A single turn carries every row of the set below to another of its rows. Some are shown first; where does it send the rows asked next?
dutig:  -4 -10  -3  10  44   3  14  22   0   4  12 -26  12   0
vit: -22 -14 -10 -13 -28 -23   3  10  18 -16  -3 -14  -6  14
rigur:  -1 -16   4  12  17  13   2  30  17  16   0 -32 -10  18
lim: -14  10  14 -16   2  -3  24  20  -5 -31   1  26   1   0
baber: -27  -2   4  -6  12 -15   7  18  14 -31  17  19 -12   2
nok:   1  -9  -5  11  42  -6   6  20   3   6  15 -29  11   5
lizo:   9  -2  20 -15  20   5  20  18 -22 -16   3   1  28   8
romes:   5 -10  -5  20  40   1  18  15   0   8  23 -21  15  13
novod:   0 -17 -10  -9 -33  24   3  -6 -10  -1 -10 -11 -10  17
Lus: -20  13  -4  -5 -10  19   4 -11 -19 -22  -6  -3 -21  -7
sile: -20  -3  15  11  -8   3  23 -17 -12 -33  16  11 -20  19
rekim: -15 -20   3   2  33 -14 -11  18  12 -18  25 -12   3  10
toris:   8 -11   6  10  14   5   1  28  15  19  -2 -32  -8  22
tava:  11   6 -26  -7  -1   8  24 -22  -1  10   2  19  -8  14
Zupi: -22  -4  16  13  -8   1  20 -18  -8 -33  18  10 -20  19
gona:  -3 -18  10  23 -14 -21  -7  12   1   8  22  24  -2  16
Mobas:   4  -3 -12   2   4 -22 -10 -35  -8  -8  13  -3  -9  -5
tez:   5   0 -28  -2  -2   5  12 -20  14  12   5  15 -21  20
bag: -21 -28 -28   4  -3   2 -13 -11   1 -12  19 -16 -11   6
deve:  18   5  -1  -7 -14 -10   6 -31 -20  -2  -4   3  -3  -3
kurot:  10  -3  -2  -1 -20 -12 -12 -27   1   3  -2  -4 -22   7
Sirut: -26   7  -7   0  -9  17  -5  -9  -9 -19  -1  -6 -31  -3
duzu:  19  -2  11  10  13  19  29  19  -7  17   1 -17  15  21
Pur: -17   0  16 -12 -13  -2   9  25  18 -21  -3  19 -21  15
vivek:   7 -21   3  11  11  -1  10  26  18  18  -3 -27  -3  33
gula:  18  -9   8   1  17   3  33  22  -9  12  -8 -17  20  22
gad:  12  -2  13   0  18  21  23  28  -7  14 -10 -22  12  11
Fula:  10 -10  16  16 -18 -10   8  12 -15   7  11  30   9  15
Telo:  -9  -3  -3 -23 -29 -14  26   6  -7 -18 -12  -6  15   7
supi: -24  -9 -16 -15  -4 -31  12   2  -1 -27  10 -11  16  -4
nalu:  19   1  11  -1  21  10  23  24 -11  14  -9 -23  17  10
komop:   1 -18  -6  14  41 -14  16  18   4   4  13 -24  15  16
Kopoz:   0 -13   8  19   0 -22   4   7 -14   1  27  29  15   5
bezug:   4 -15  27  -9 -10   9  -5  29  15  -1  -8 -11  -9  34
Rof: -19  -4  17  10 -12   4  21 -15  -9 -31  13  11 -22  21
vovo:   8 -15   2  22  13  10   7  22  19  20  10 -25  -5  30
Mugo: -26  11  -9  -1   2  13  -1 -14 -16 -25   2  -5 -22  -9
Ratim:   3   1 -35  -1  12  -1  15 -25   5   4  15  16  -9   9
Tif:  -5 -12 -20  -9  -1  12  15 -18 -33 -18   9  -6  17  -7

Mobas turns into -> kurot
Kopoz turns into -> gona
And these:
toris turns into -> nalu
baber turns into -> Pur
novod turns into -> Tif
vivek turns into -> gula
gad turns into -> dutig
vit turns into -> Telo
duzu turns into -> romes
bezug turns into -> lizo
tez turns into -> tava
Sirut turns into -> Lus

A single turn carries every row of the set below to another of its rows. Some are shown first; where does it send the rows asked next?
kan:  -3 -13   7  27   1  -3   1 -35 -31  -2   4 -30  -2  -9 -16  -5 -14  41 -26  -6   2  -6 -22   2 -16 -30  25   0  -8  -1   4  18  19  10  28 -21 -11 -13   5  15   0  -3  -5 -10 -15  11   9   1  21  15  17 -22  -6  13  -2
bol: -17 -25  -5   4 -14 -10  11 -23  -4  22 -10 -20 -16  23 -12  11 -27  33  -2  -6   0  -9 -19   2 -15 -29  15   0 -30  -5  -2  24  -2  28 -26 -13  -2  -8  14   5   3  10   1  11  -5  40  31   9  20  15  -1  -6  -8  23  -6
Gero:  -4   9   5  13 -19   8  25  22  23   6  10 -40 -11 -12 -15   9  19  12  -8  11 -15 -14 -23  10  -9  29 -15  -9  -7 -26 -22  23 -20 -17   1  -9  10  30  12 -14   6  15  12 -19  20  -7 -19 -17 -24 -23  15  16  26  -7 -31
sidit:   6  -4 -31  14 -19  10  -4  -4  27  17  17 -11   9   3 -10  -3  20 -17 -27  20  -7  10 -20  26 -41  31 -16 -20  -1 -18 -22   8  -8 -36   5  15   7  27   4   8 -29 -14  -8  10  -4  -1 -21   1   1 -32   0 -12  11  10 -12
ved:  -6  22  17  -4 -29   8  14 -12   1   2  18 -37  -8 -11 -10   1  24   6 -31  28  -4   2 -23   6 -30  37 -17 -11 -10 -11 -11  23 -30 -30 -37   0  -1  23  19  -8   1  12 -12 -22   9  -3 -10   7  -9 -13  -5  21  27   9  -7
Fip:   3  12   7  -6 -30  13   4 -17  -2   5  24 -34  -1 -20 -14   4  24  -1 -32  24  -3  10 -27   4 -29  34 -12 -33 -14   2   1  20 -32 -28 -36   6  -2  26  17  -5 -10   7  -9 -20   2  -7  -8  10  -7 -11   7  14  26  11  -1
Fuf: -20 -26 -13   5   5 -17  34 -23 -26  -3  -7 -22  41  23  -1   2   2  21  -5 -15   3  18 -13  -2 -15 -15  12 -11  -3   8 -12  16  11   5 -17   3 -15  11  -9   8  18  -7   0 -18 -11  33  45   8  26  35   6  -6  -8   7 -11
mozas:   7   1   3  26 -25   9  25   4  20   7   6 -12  -9  11  -9   7  15 -23 -41  31 -13   8 -27  31 -37  11  -1 -14 -15 -45 -21  11  -2  -2 -11  -8  14  25  -7  10  -3 -12   7   9  13  -7   9  -1 -19 -27  18  -2  23 -15 -30
Zat: -19 -43 -35   1  -3   5   3   2 -18  11  -2 -28  -6  16  -2   6 -21  51  26  -5  -9  -6  -3   7  -2 -26   2  -3 -19  -4  -6  14   6  14   2   4 -11  15  -3   7  -4  -2   5  -1 -16  47 -12  -4  20  -3  -4 -21  -5  15 -16
Mim: -12  14 -18   2 -15   7  20  14  -8 -15  13  -5   3  -1  -4  22  16 -21 -12  30  -5  30 -15   6 -26  48 -20  -6   0 -22 -32  13 -10 -29 -24   5  -9  38   0   5   3  -8   6 -25  14   2 -14  -6 -14  -3   9  19  16  17  -4
Vum:   0  -8 -28  18 -20  17  11   4  16   7   8  -5   8   4  -5   1  21 -23 -27  24 -12   9 -17  33 -43  28 -23 -15 -19 -26 -25   9  -7 -34  -7   9   8  34   7   9 -25 -15 -17   6  -5   1 -12  -2   0 -40   1  -5  11   9 -15
kuro:   3   3   7  10 -15  11  15  27  23  11   9 -30   1 -14 -17  14  19   3  -1  12  -5  -5 -23   3  -2  26  -3 -22  -9 -19 -13  24 -21 -21  -3  -4  10  35   7 -21   1  13  22 -15  19 -14 -16 -11 -19 -13  19  12  33 -12 -26
Giru: -19 -20 -12   3   3  -7  31 -37 -17  13   2 -32  23  21  11   4   6  42  -1  -7  10  24 -11  -5  -1 -18  15  -9 -11   6 -15  10  12   3 -11   0 -11   6  -9   7  13  -4  -4 -30 -11  43  24  25  21  33  -4 -13  -7   2 -34
peku: -11 -39 -31  -1  -8   4  10  -8 -14  14 -17 -25   4   0   0   3  -1  41  24 -13 -11   0  -8  -2 -11 -19 -13   1  -8  17 -12  20  23  13   8  -2  -4  12  -4  12  -9  -5  -1  -4 -10  57 -18   6   8  12   3 -29 -20  19 -22
fek:  -2   4 -27   6 -23   4  10   3  18   7  10 -11  -4   6 -15   1  20 -18 -32  16 -10   9 -21  28 -43  38 -19  -5  -5 -20 -33   1 -10 -40   3   9  14  20  10  13 -27  -9  -6   4   1  -3 -20  -4   2 -30   0   0   7  23  -8
zer: -22 -37 -17  19   5 -19  12   0 -19   7   1 -18  31   2 -17  -2  -7  29  -6 -44  -1  -2 -18   2  -2  -9   8  -7  -6  13 -19   9  30  -7  23 -10   0   3  -4   8  -8  -1   8  -8 -19  18  14 -11  19  13  19 -18 -18  14   0
tino:  -5 -21   3   2 -10 -10  17 -32   5  22 -23 -19  -6   9 -17  10 -11  27   1  -1  10   0 -23  -3 -14 -31  19  12 -28  -1 -13  32   4  18  -4 -19   7 -17   4   7  -3  15   2  -2  -1  44  16  18  11  24   6 -16 -21  19 -21
dod:   6   5  -7  20 -30  15  35  -6  13   9  21 -37  15   9   1  -2  29   3 -24   8 -29   2 -30  19 -32  34  -4 -30 -12 -13 -14   9 -10 -11 -15 -10  10  40   4   3   7 -12  -9 -16   6  -1   6 -11 -13 -34   3  16  20 -35 -42
Nuv:  -4  14  14   4 -28  19   5  -8  -1  -7  22 -25  -3 -19 -11   7  23   0 -32  23  -6  15 -25  10 -32  28 -15 -21 -21  -1  -2  18 -21 -33 -34  -4  -7  31  18  -6  -6   9 -18 -22   3 -12 -18  -3 -12 -26   8   9  26   5  -1
peleg:  -9 -22 -11  22  -9  -7  -3 -30 -28  12   7 -34 -18 -16  -1  11 -22  47 -12  -1   3   4 -16   3 -14 -23  14  -3 -26   4  -5  13  25  11   2 -23 -14 -21  18  20  -8  -2  -5 -16 -17  17  14  -9  23  21  17 -12  -4  19  -3
Ritul:   9  12  -5  23 -21   6  27  -2   9   7   8 -23 -18   4  -2   5  23 -15 -46  42 -11   6 -18  34 -38  18  -4  -7  -2 -49 -28  10  -2  -2  -2  -4  10  14  -2  19  -5 -20   7   2  17  -6   8   6 -14 -14  12   4  25   0 -28
legi: -23 -21 -22  11   3 -13  24 -22  -8  14   4 -23  16  32  15  12  -5  40   4 -15   2  24  -8  -5 -10 -17  15 -12  -6   8 -12   7  16   9 -26  -5 -24   4   8   7  22  -5  -3 -15  -2  31  34  -5  31  32  -5  -9   2   5 -19
Gefug: -13 -35 -19   5   0   3  11   1 -22   5 -16 -17  11   9 -12  -2 -14  37  34 -14 -12 -10 -14  -4 -12 -25  -3  11 -15  11  -3  37   7  14   9   2  -5  24  -6 -11   0   6  -4   3  -7  43 -10  -6  12  -5   5 -23 -17  20 -11
kot:   0  14 -25  10  -7  13   7   8   0  -6  15   5  15  -8  -8  26  14 -31 -10  33   1  33 -16   8 -21  45  -7 -20  -3 -25 -25  24 -11 -21 -17   0 -13  36   0   7  -1 -15   8 -17  15  -2  -5  -3 -14   0  15  17  13  15  -1
ladus:   5   8 -14  15 -31   3  34  -3   5  20  28 -39  10  12   4  -8  32   9 -20  11 -29   0 -26  23 -31  45  -7 -13   2 -19 -27  16  -2  -5 -12  -7  10  36  -6   8   0 -17  -3 -11  13   7  -5  -8 -24 -33  -5  19  14 -24 -36
sugun:  -3  12 -16   7 -17  20   8  10  -2 -26   7   4  11  -6 -11  24  11 -29 -16  37  -4  28 -15  16 -31  37  -9 -14 -14 -27 -20  19 -17 -27 -21  -5 -12  36  -1  13   1 -11  -1 -18   9   3 -12  -7  -9 -13   7  14  13   5  -2
guzi:   1 -12 -11  16  -1   8   9 -25 -55  -7   3 -23  23   7   0  -7  -9  42  11   5  -8   1 -10  -2 -17 -12  22   7  -1   1   6  39  18  23   5 -16 -23  16 -16  13  13 -20  -7 -15  -7  42   4   5  15  11 -11  -7 -10  -5  -7
zini:  15   5 -14  20 -30   9  31 -14  11  31  27 -40  17   9   4  -5  27   3  -7  13 -27   4 -34  10 -31  44  -1 -25  -6  -7 -15  21  -6  -7 -14  -2   9  41   3  -4   0 -16  -8 -11   8   2   2  -5 -15 -29  -1  17  16 -30 -40
seb:  18   4  -3  25 -27   8  17  -2  16  13   7 -22 -13  -3  -8   6   9 -23 -36  43 -11   2 -26  24 -34  15  -3 -21  -4 -46 -18  18  -3   8  -3  -2  12  19  -8  13  -5 -18  16   6  12  -1  10   6 -17 -11  21   0  26 -13 -31
dil: -14  -4  -4  18  -1   5  -1 -40 -17  14   1 -29 -17  -5  -8   8 -11  43 -17 -14   6   4 -20  -4  -5 -22   9  -4 -14  14   3  12  22   7  20 -22  -4 -10  23  10   1  -6 -13 -13 -10  23   3  19  19  24  15 -17 -13  30  -7
vug: -13 -24   8  -2  -4  -9  19 -30  -4   3 -24 -22   1  20 -20   0 -12  25  -5  -1   5   0 -24  -2 -25 -42  12   5 -21   5   4  30 -11  13 -12   3  -2  -3   6  -6   9  18  -6   4  -4  32  27  11  24  16   9 -20  -9  26  -9
miz:  -3   6  11  20 -19  15  19  30  13   1   9 -26   8 -18 -12  14  21   2 -11   6 -11 -10 -18  11  -6  30 -10 -21 -19 -21 -16  24 -12 -23 -11 -18   8  37  12 -16   4  10   7 -20  15 -13  -9 -17 -19 -22  16  18  30 -17 -22
vezus:  -4  -3  -9   8  -3   5   1 -25 -32   3  -9 -14  15  14   1   7  -1  36   6   2   6  14  -3  -2  -8 -10  25   8   6   4  -1  30  28  14   1 -26 -19   4  -9  21  10 -20   4 -11   5  49  -3  22  15  33 -19  -8  -8  -1  -4
Rus:  -5 -16 -20  13  -2  -3  -2 -24 -38   7  11 -18  10  21   3   9 -18  48  17   9   4  16  -8   5 -10  -9  38  13 -13  -5  -6  27  20  11  -8 -24 -26   0 -10  20   4 -16   1 -15  -5  38   1  -2  20  11 -20  -2  -7  -5  -4
fak: -21 -35 -21   6 -12 -22  -3  10 -10   8  -2 -25  17   5  -9   8 -15  41  -1 -38   4  -4  -5   2   0  -8   7 -12 -10  10 -17   3  25  -5   0 -15  -6  -9   0  15  -9   4  20  -9 -15  30  10 -17  26  24   0 -12  -1   2   1
pil: -27 -26 -15   3  -7 -14   6   2 -18  13   0 -20  20   6 -16  10 -12  36   0 -43   7  -3 -14  -4  19  -2   3  -8 -13   8 -18   9  24   3  14 -15  10   6 -11   7  -6   0  19 -17 -15  40   6  15   8  25   9  -8 -17  13  -7

pil turns into -> dil
Rus turns into -> Zat
And these:
ved turns into -> Mim
guzi turns into -> Gefug
sugun turns into -> Vum
kuro turns into -> Fip

A single turn carries every row of the set below to another of its rows. Some are shown first; where does it send the rows asked next?
bofi:   0 -18 -45  20  23  16   5  19  17  16  13   0   7   8 -26 -33   2  21  -2 -19  -7   3   2   4  -8 -18  13  15
Fela:   2   5 -35  22  23  14  13  21  19  21   3 -10  10  19 -14 -20  -2  13  -4 -26 -11  -4  15 -12  -8 -27  15   3
zim:  10  17   5   4 -29  15 -12   3  27  -4  33  -2   6 -14 -11   0  10 -30  19  -4 -13 -21  14  -3  21  11 -17  19
Rovi:  -1   7  20  24 -18  26 -11 -11  -6 -13  24  -5   2 -13  -5   1   5 -15  -4 -23 -22   3  20  15  30  23 -18  17
kagol: -16  -8  12  -8 -27  17  -5  -5   8  10  13   3  -3  46 -33  30  12  23  -1 -11 -15   5  -1  -2  18  -4  12  -2
kupur:  -8 -19  18 -25  -3  15 -19 -17  11  -1  27  18   5  20   1 -13   6 -14  28  23 -12  14   8   5 -22  11  -3  10
gove:   5 -27   3   0 -30  22 -31 -17   5   1  24  14 -14  27 -26  -5   9  17  21  -3 -28  29  -2   8  -3   1   1   6
raput: -13  11 -11   4  -4  -1   0   1  13 -15   5  -1  -5 -10 -14 -41   9  31  -5  12 -10   0 -20 -21  37  -5  -2  16
zudi:  18 -35  -3  26 -19  19 -13  -4  -2 -10  -1  -1  -2  22  -1  23   5   5 -15 -20  -3  13  -1   2 -33  -6 -13  13
Kipu: -27  -3  -2   0   4  -1  -7  18  16  -5   9  10  -3 -24 -10 -37  -6  36  -1   7 -22  11 -14 -14  24  26  -8  14
Gika:  -6 -21  -3   9 -15   0  -7  34   9   1   3   0  11  21   1  49   3  15  -8 -10  -4   1  -4  10 -30   3  -1   9
zotod:  -3 -19 -34  10  34  25  11  17   5  15   4   2  16  -2 -12 -35  -8  23   1  -7 -12   7  19  14 -19   0  -2  17
nesa:  -6   3 -22  15  34  20  15  21   9  20  -7  -5  20   7   0 -23 -15  14   1 -15 -14  -2  33  -5 -20  -6   1   6
pulu: -11  17   7  -2  11  -5   3  -1  11  -8   1  12  -5 -20   6 -30  -5  26  -9  -9 -16  22   5 -29  16  23 -24   7
tabuz:  -8  -6   0   0 -28   8   2  -1  52 -18  12  -8  10 -12 -15   2   9 -13   8   8  13  -3   6  21  35  -3 -19  12
lano: -12 -26 -18   8 -26  21  -2   7   5 -10   2 -19  16  23   5  20  -9   5  -6  28   1 -16   4   5 -33  -1  -9  10
zusi:  18 -26   2  10  -8  20 -16  13 -13  -7   8  10  10  18  -2   9  16 -11   7  11  -8 -22  -8   5 -39  -3  -1  30
befu:  -4  17  15   6   8   0  -1   4  20  -7  -5  11  -3 -12  -7 -35   6  15  -4  -8 -15  -7  -9 -48  25  -1  -4  10
dunov: -34 -10  23 -24  -5  18   7 -17  18   7  11   0  13  38  -4  13   2  -5  -2  18   8  -6  13 -12   0   6   1  -3
Zum: -21 -15  28  12  -6  10  -4  13  20 -14   8   2  12 -15 -13  11  11  -2  -1 -12  -3   9   1  40  42  11  -6  13

befu turns into -> raput
zusi turns into -> lano
And these:
Fela turns into -> bofi
tabuz turns into -> Zum
kagol turns into -> gove

